In the rows, 128 means zero.
The rows of D fall into a few groups, which share some directions, and each row is roughly a mix of its group's hidden directions.
D (106 x 10):
[[140 110 138  56 113 136 125 136 105 122]
 [100  96 110  77 143 143 148 148 125 102]
 [ 81 128 100 157 160 131 130 112 127 167]
 [138  78 134  90 158 117  96 114 124 109]
 [121  91 113 104 149  85 157 100 116 146]
 [ 91 115 153 163 106 143 133 142 124  79]
 [137 126 120 133 137 108  91  91  73 112]
 [148 117 118 144 114 101 166 141 110 182]
 [136 150 164 143 114 132 106 137  88  81]
 [140 156 140 112 124 100 126  65 106 140]
 [122 114 118 143  90 145  86 138 166  94]
 [ 99  79 125 136 135 180 145 129 127 149]
 [118 113 103 118 181 103 125 145  89 106]
 [ 90 152 138 102  83 122 149 123 146 160]
 [107 126 154  88 142 170 122 120 135  85]
 [101  80  99 118  94 108 153 134 147 115]
 [119  94 141 109 134 127 167  89 169 115]
 [142 104  79 164 145 104 112 125 155 146]
 [125 155  88 124 117 158  99 109 174 138]
 [168 151 130 113 148 105 129 162 175 131]
 [124 120  64 152 101 144 138 132 141 154]
 [164 101 127 140 131  95  93  86 109 137]
 [ 96 168 108  99 110 144 169 132 124 105]
 [169 155  85  96 129  96 119 145 124 136]
 [186 133 157 107 125 117 127 160 150 148]
 [100  66 148 128 111 140 123 102 126 150]
 [138 120 101 122 131  67 124 151 121  90]
 [116 137 134  90 126 149 102  70 112 145]
 [ 83  98 172 160 102 131 127 130 134 119]
 [159 108 139 127 154  91 120  90  93 148]
 [179 147 134 166 129 155  94 114 140 126]
 [101  95  94 166 120 139 114  92 102 132]
 [132 117 129 139 153  95 104 162  82 157]
 [129 156 164 152 136  72 129 132 100 125]
 [136 109 144 136 112  98 161 154  74 118]
 [195 123 137 110 107 135 115 121 162 131]
 [ 87 144  96  93 125 142 142 161 160 127]
 [150  73 132 150 171 108 112 132 120 120]
 [145 119 159 159 177 111 138 149 107 101]
 [101 182 106 123 122 146  95 127 112 101]
 [129 141 160  99 155 162 115 126 132  77]
 [121  96 124 141  86 101 143 106 156  91]
 [164 124 129 129 148 120  79  82 141 144]
 [156 120 140 117 109 160  79  89 114 124]
 [157 145  93 100 130  74 123 117 105 133]
 [102 126 152 122 154 154 120 118  85 173]
 [135 114 101 113 122  66 131 106 114  97]
 [110 124 145 130 163 162 132  74 123 101]
 [119 140 170 152 136 125 144 113  92 176]
 [ 94 119 182 163 137 135 138 129 104 149]
 [157 114  76 111 123 115 144 107 153  93]
 [127  83 100 120 123 130 110 106  73 124]
 [137 110 141 132 169 127  73 120 159 147]
 [ 99 120 127  97 167 142 101  97  94 113]
 [ 96  71 105 123 118 132 122 148 139  94]
 [163 101 113 166 137  91 118 129  96 151]
 [121 105 154 144 133 120 190 148 101 141]
 [147 162 113 106 119 144  94 173 159 120]
 [157  79 105  95 138 132 108 128  93 117]
 [110  70 127 122 121  87 110 151 121 109]
 [116 107 138 173 180 104 120 118 121 105]
 [119 139 151 143 162 187 132 107 144 107]
 [ 98 146 154  79 114 141 132 125 172 127]
 [121 157 157 160 157 139 119  87  93 121]
 [123 163 165 144 102 119 102  84 113 140]
 [100 116 142 134 161  95 123 149  75 137]
 [124 161 113  94 123 157 159 158 165 138]
 [141 136 172 130 154 108 120 134  73 111]
 [131  87 139 148 110 105 102 180 114 120]
 [110 145 110 103 116 114 187 116  94 122]
 [126  79 110  99 118  79 113 146 120 120]
 [132 158 110 105  77 134 137 134 154 166]
 [118 166 102 122 107 143  94  88 161 131]
 [ 93 138 118 111 152 126  95  80 142 100]
 [145  89 141 166 178 123 115 126 119 106]
 [155 163 155 103 126 146 128  86 133  91]
 [131  99 167 149 171 122 109 112 103 100]
 [123 149 142 119  96 102  93 177 124 153]
 [163 134  98 111 108  96 148 113 114 173]
 [147 113  70 102 156 138 130 134 138  95]
 [159 158 121  89 109 104 127 148 162 156]
 [167 137 172  91 126 100 130 153 139 144]
 [115  80 105 151 159 132  97  97 134 111]
 [125 128 118 126 131  75 108 154 126  76]
 [ 66 134 120 117 137 113 141 146  96 100]
 [117 160 176 140 152 160 120 103 110 150]
 [ 99  98  92 161 157 123 151 143 159 127]
 [134 144 103 147 114 131  57 143 125 130]
 [118 147 162 146 112 152 110 182 145 149]
 [113 152 162 134 118 138  96 127 159  77]
 [141 165 155 129 101 165 121 124 148 172]
 [ 93 107 139 119 142 111 170  83 117 105]
 [120  93 110 122  71 132 124 150 164 128]
 [155 163 151 166 159 121 161 107 130 113]
 [ 92 130 128 109 102 177 118  98 158 123]
 [109 124  75  80 114 130 107 105 129 121]
 [126  72 110  97 123  82 125 134 135 123]
 [171 128 131 119 165 112 118 103 121 177]
 [156 146  90 138 126 114 110  93 100 167]
 [190 148 119 100 112 124 136 149 120 156]
 [129 163 105 134 107 129  90 170  93 124]
 [132  86 110 132 121 112  84  94 162 120]
 [138 130 105 132 118 177 167 173 126 120]
 [ 95  80 151 165 142 105 145 121 112 140]
 [152 142 148 148 108 167  95  99 161 139]
 [173 153 151  94 103 145 141 163 128 140]]
One row of each group comes first, with its name. Which group is each row after those in?
[166 119  86 157 132  99 132 149  98 148] : X
[146 160 147 146 141 144 101 180 108 148] : Q
[122  79 104 139 104  88 155 121 133 102] : K

[157 117 104 152 106 125 168 164 152 154] : K
[110 172 139 154 149 175 146 111 141 142] : Q
[ 80 109  93 149  98 127 125 166 131 121] : Q
[115  90 132 127 185  96 130 138 133 103] : X
[127 104 112 122 161 122 157  88  86 150] : K
[133  80 127 167 173 110 116 122 116 114] : X
[134 109 139 107 166  83 116 103  90 133] : Q
[173 142 133 151 113 101 125 144 156 172] : X
[173 172 120 134 121 150 143 137 116 169] : Q
